The same turns and mirrors carry the whole set onto itself and the rows of a family onto each other. Which other rows belong to the same family as each row named below? List them in the order they appear above.
These 20 rows form 5 families of 4 rows each.
bero: -.14, .01, -.03, -.12, .26, .04, -.13, -.01
mizu: .04, .13, .01, .16, -.16, .10, .31, -.07
Gatod: -.04, .01, -.03, -.08, .36, -.02, -.10, .04
sifa: .05, .00, -.21, .20, .11, -.11, .05, .25
gop: .08, .03, -.20, .16, .17, -.17, .10, .22
Vemu: .12, .13, -.21, .17, .14, -.09, .12, .22
pef: -.04, .04, -.02, -.14, .34, .06, -.06, -.07
bur: -.10, -.08, .01, -.11, .27, .05, -.12, -.07
Tebi: .09, .13, -.11, .19, -.15, .13, .27, -.06
sifep: .14, .03, -.20, .18, .21, -.09, .11, .20
Tosu: .20, .07, .17, -.09, -.05, -.08, -.03, -.25
Mada: .00, .05, -.06, .20, -.23, .10, .22, -.05
Zunek: .09, .10, -.01, .14, -.27, .04, .21, -.09
kive: .15, .03, .17, -.01, -.13, .00, .03, -.29
dirir: .17, .00, .12, -.04, -.13, -.07, -.10, -.25
Mis: .01, .05, -.06, .17, -.18, .10, .29, -.11
ladan: .02, .02, -.25, .12, .22, -.03, .04, .22
rafe: .11, -.02, .20, -.07, -.08, -.11, -.09, -.21
Bozit: .20, .07, .18, -.05, -.11, -.07, -.09, -.20
Rusor: -.07, .01, -.03, -.10, .30, .12, -.13, -.03

The rest of the family of Vemu: bur, Tebi, rafe
The rest of the family of Zunek: Gatod, kive, ladan
The rest of the family of Mis: gop, Bozit, Rusor

The same turns and mirrors carry the whole set onto itself and the rows of a family onto each other. Which other rows belong to the same family as each row named below? List them in the order they appear above.
These 40 rows form 5 families of 8 rows each.
leniz: .09, -.18, .28, -.06, -.02, .07, .09, -.13
vur: .09, -.17, .15, -.01, .32, .13, -.10, -.07
zis: .06, -.14, .33, -.07, -.01, -.03, .05, -.11
Fumu: -.04, .04, .20, .00, -.17, .22, .02, -.06
sekul: .33, -.05, .31, -.03, -.02, .01, -.15, -.03
mubul: -.13, .06, .20, -.01, -.18, .14, -.03, -.01
Lut: .17, .27, -.16, .08, -.10, -.08, .04, -.09
kirop: .05, -.14, .31, .01, .20, -.10, .01, -.07
pif: .10, .38, -.02, .17, .05, -.02, -.14, -.13
maboz: .20, -.15, -.18, .00, -.04, -.12, -.15, .10
tage: .29, .28, .10, .13, .05, -.03, -.24, .06
vudar: -.18, .16, .16, .09, -.03, .13, -.09, .05
vad: .20, .22, -.22, -.02, -.09, .09, -.07, -.11
fen: .08, -.08, -.04, .06, .22, -.29, .04, -.03
Popaz: .18, -.21, .12, -.15, .02, .15, -.01, -.16
molo: -.12, .20, .14, .15, .03, .21, -.08, .03
ful: .08, -.14, -.14, .07, .22, -.21, -.05, -.11
dup: .14, -.03, -.13, -.01, .03, -.29, .08, -.07
roz: .23, -.01, -.16, .02, .03, -.22, .11, -.12
notu: .12, .32, -.08, .07, -.10, -.15, .00, -.07
mot: .10, .27, -.16, .11, .19, .10, -.16, -.02
nop: .24, -.01, -.09, .04, .36, -.08, -.08, -.09
galo: .13, -.14, .32, -.04, .04, .03, -.03, -.24
refu: .30, -.05, .31, .03, .16, -.04, -.19, .01
Lodab: .37, .24, .05, .05, -.08, -.07, -.18, .00
bogar: .03, -.09, .03, .00, -.17, .15, -.21, .14
bog: -.03, -.02, .01, .09, -.02, .14, -.27, .20
lepa: .19, .32, -.09, .10, -.06, -.09, -.08, -.19
Furad: .02, .35, -.06, .19, .07, .02, -.06, .00
moz: .13, -.09, -.22, .03, .06, -.21, -.01, -.15
lakag: .14, -.09, -.04, .09, .29, -.21, .05, -.05
rute: .10, .09, .10, -.08, -.13, .31, -.09, -.12
Mav: .02, .38, -.01, .15, .03, -.09, -.07, .00
pepog: .34, -.04, -.15, -.09, .07, -.08, .01, -.18
gatev: .12, -.14, .30, .03, .21, -.04, -.06, -.20
neso: -.13, -.01, .11, .02, -.15, .22, -.12, -.09
led: -.18, .09, .07, .11, -.03, .21, -.17, -.03
pivu: .07, -.18, .25, .05, .26, -.04, .04, -.07
Lebof: .00, .15, .13, .06, .15, .30, -.18, -.02
pek: .14, -.17, -.12, .06, .13, -.12, -.19, .15

The rest of the family of Popaz: vur, vad, mot, nop, rute, pepog, Lebof
The rest of the family of ful: pif, galo, lepa, moz, gatev, neso, led
The rest of the family of notu: zis, mubul, kirop, vudar, fen, dup, Mav

The same turns and mirrors carry the whole set onto itself and the rows of a family onto each other. Which other rows belong to the same family as each row named below? List them in the order they appear above.
These 15 rows form 5 families of 3 rows each.
zik: -.06, -.15, .17, -.03, -.46, -.22, .00, -.19, -.21, -.11, .20, .20, .10, .01
bebi: -.29, -.08, -.22, -.24, -.36, -.06, -.17, -.21, -.49, -.05, .07, .20, -.12, -.13
gur: -.24, -.06, .00, -.01, -.21, -.01, -.02, -.14, .17, .03, .20, .11, .20, -.25
Fol: -.04, -.03, .13, -.06, -.45, -.19, .06, -.17, -.05, -.28, -.09, .01, .00, -.16
lipi: -.17, -.21, -.01, .06, -.18, .03, -.09, -.16, .21, .09, .19, .14, .14, -.16
vizif: -.12, -.28, -.27, .11, -.31, .18, .01, -.50, -.27, .07, .26, .18, -.01, .06
nuti: -.09, -.16, -.32, .06, -.32, .26, .10, -.46, -.07, -.15, -.15, -.05, -.16, -.16
boz: -.26, -.06, -.26, -.24, -.36, .00, -.15, -.21, -.36, -.16, -.14, .09, -.23, -.20
lopi: -.25, .13, -.26, -.06, -.39, .10, .22, -.44, -.30, -.11, .19, .04, .11, -.21
gelat: .00, .01, -.09, -.05, -.23, .31, .14, -.30, -.13, -.09, -.09, -.03, -.22, -.37
vadin: -.18, -.12, -.03, .01, -.19, .05, -.03, -.14, .28, -.01, .05, .05, .10, -.26
Volez: -.12, .09, -.02, -.09, -.26, .18, .14, -.31, -.38, .05, .33, .15, .02, -.29
Bim: -.21, -.25, -.26, -.17, -.33, .02, -.25, -.22, -.39, -.04, -.07, .18, -.25, -.06
Ponut: .06, -.34, .11, .05, -.41, -.12, -.07, -.19, -.03, -.15, -.05, .12, -.10, .05
sav: .05, -.32, -.07, .08, -.20, .31, -.03, -.33, -.23, .14, .19, .18, -.21, -.11

The rest of the family of bebi: boz, Bim
The rest of the family of gelat: Volez, sav
The rest of the family of nuti: vizif, lopi

The same turns and mirrors carry the whole set onto itself and the rows of a family onto each other. Which other rows belong to the same family as each row named below? List them in the order they appear above.
These 40 rows form 8 families of 5 rows each.
paman: .00, .11, -.04, -.09, -.11, .21, .10, .19, .05, -.28, -.12, -.25, -.02, .29, -.19, -.33
buvuv: .06, -.33, .32, .11, -.15, .01, -.17, .13, .16, -.18, -.08, .18, .06, -.14, -.23, -.13
musaz: -.06, .13, .29, -.15, -.02, -.03, .07, .37, -.06, -.22, .02, .04, .08, .07, -.06, -.26
zapu: -.04, .10, .20, -.13, -.13, .04, .08, .16, .32, -.11, .03, -.21, -.16, .32, -.24, -.35
tasip: .03, -.31, .05, .12, -.11, -.10, -.20, .24, .22, -.28, -.16, .25, .16, .01, -.22, -.30
bir: .10, -.11, .12, -.21, -.27, -.27, .22, .19, .03, -.25, -.01, .05, .02, .07, -.12, -.07
Gul: -.13, -.38, .18, .10, -.14, .01, -.16, .21, .26, -.19, .07, .26, .04, -.07, -.15, -.17
fomi: -.12, -.22, -.15, -.04, -.11, .02, -.36, -.14, .00, .03, .04, -.14, -.03, .05, -.20, -.03
boti: -.07, -.20, -.14, -.21, -.25, -.01, -.39, -.08, .11, -.05, -.09, -.01, .10, .01, -.28, -.04
Muze: .20, -.05, .18, -.16, -.06, -.26, .15, .14, -.01, -.13, -.01, .21, .12, .15, -.14, -.33
Kapu: -.16, -.29, -.13, -.17, -.15, .12, -.34, -.14, .11, .05, .07, .05, .03, .09, -.19, -.14
mases: -.04, -.08, .19, -.22, -.16, -.19, .22, .21, .04, -.22, .15, .22, .03, .17, -.16, -.16
nani: -.09, -.08, .32, -.10, -.09, -.12, .11, .36, -.06, -.05, .11, .14, -.10, .13, -.18, -.19
vis: .05, .29, .00, .04, -.04, .10, -.13, -.17, .18, -.19, .02, -.19, .03, .03, -.12, -.33
luv: .01, .25, -.13, -.01, -.17, .22, -.15, -.12, .11, -.03, .15, -.09, .05, .23, -.25, -.21
kore: .02, -.08, .28, .02, -.15, -.02, .20, .28, .00, -.11, -.04, .27, -.03, .27, -.19, -.22
Fabok: .02, -.11, .27, -.08, -.01, -.19, .15, .15, -.09, -.27, -.03, .21, -.02, -.06, -.15, -.24
danem: -.05, .17, .06, .05, -.21, .04, .16, .28, .19, -.23, .07, -.20, -.11, .30, -.16, -.25
Lib: -.05, -.28, .01, -.09, -.13, -.11, -.11, .42, .10, -.13, -.01, .13, .02, -.16, .04, -.22
Nopa: -.16, -.30, -.17, .11, -.23, .16, -.24, -.02, .03, .04, -.04, .06, .04, .15, .02, -.10
ganon: .07, .01, .11, -.07, -.08, -.13, .02, .16, .23, -.04, -.13, -.30, -.08, .27, -.05, -.45
Toba: .00, .10, .05, -.15, -.10, -.16, .15, .19, .16, -.26, -.12, -.22, -.19, .15, -.19, -.35
sivus: -.03, -.32, -.17, .11, -.17, .25, -.28, -.05, .10, .07, .04, .03, -.05, .06, -.22, -.19
vos: .12, -.33, -.09, -.05, -.06, .20, -.22, -.01, -.03, .06, -.01, .12, .04, -.11, -.08, -.27
Gozo: .03, .20, .00, .07, -.16, .19, -.20, -.11, .20, .15, .06, -.06, .04, .22, -.03, -.26
Gub: -.05, -.27, -.03, .05, -.21, -.10, -.17, .26, .12, -.07, .16, .33, .05, -.12, -.11, -.11
Notim: -.18, -.17, .06, .02, -.21, -.07, -.26, .31, .13, -.08, -.04, .38, .10, .06, -.17, -.12
Rinav: .07, .16, -.06, -.06, -.28, -.04, .14, .21, .27, -.05, -.03, -.07, -.10, .37, -.13, -.29
Dit: -.14, -.29, -.09, -.08, -.05, .05, -.35, -.09, -.08, -.07, -.17, .00, .17, .19, -.18, -.22
baduk: -.07, -.23, -.22, -.04, -.07, .11, -.24, -.24, -.04, -.10, -.09, -.09, -.01, -.01, -.13, -.20
lovig: .04, .19, .30, -.16, -.15, -.05, -.07, .13, .27, -.07, -.08, -.27, -.08, .16, -.25, -.25
duvak: .05, -.11, .18, -.09, -.11, -.24, .15, .20, -.07, -.25, .07, .19, -.01, .09, -.31, -.06
gumem: .11, .10, .15, -.05, -.11, -.13, .09, .20, .25, -.13, -.01, -.22, -.23, .21, -.34, -.27
ral: .02, .10, -.09, .07, -.19, .21, -.06, -.21, .27, -.15, .19, -.13, .10, .18, -.05, -.21
kig: .00, .16, -.05, .10, -.09, .02, -.21, -.12, .15, -.16, .02, -.17, .25, .15, .07, -.27
Kemeg: .14, .19, -.04, .13, -.13, .05, -.07, -.18, .18, -.10, .17, -.24, .01, .09, -.10, -.15
lamid: -.10, -.26, -.01, .02, -.08, -.11, -.32, .15, .17, -.22, -.09, .21, .02, -.23, -.20, -.22
lasek: .08, .02, .00, .12, -.23, .18, -.05, -.22, .12, -.22, .00, -.26, .12, .11, -.05, -.09
tezim: -.11, -.30, .11, .19, -.11, -.07, -.29, .19, .14, -.23, .02, .16, .04, -.12, -.26, -.04
bape: .14, .14, -.24, -.05, -.13, .26, -.25, -.03, .21, -.12, -.01, -.03, .13, .04, -.22, -.33

The rest of the family of paman: musaz, Lib, vos, bape
The rest of the family of boti: buvuv, bir, lovig, lasek
The rest of the family of gumem: fomi, duvak, Kemeg, tezim
The rest of the family of Nopa: kore, Gozo, Notim, Rinav
The rest of the family of tasip: Muze, ganon, Dit, kig
The rest of the family of Fabok: vis, Toba, baduk, lamid

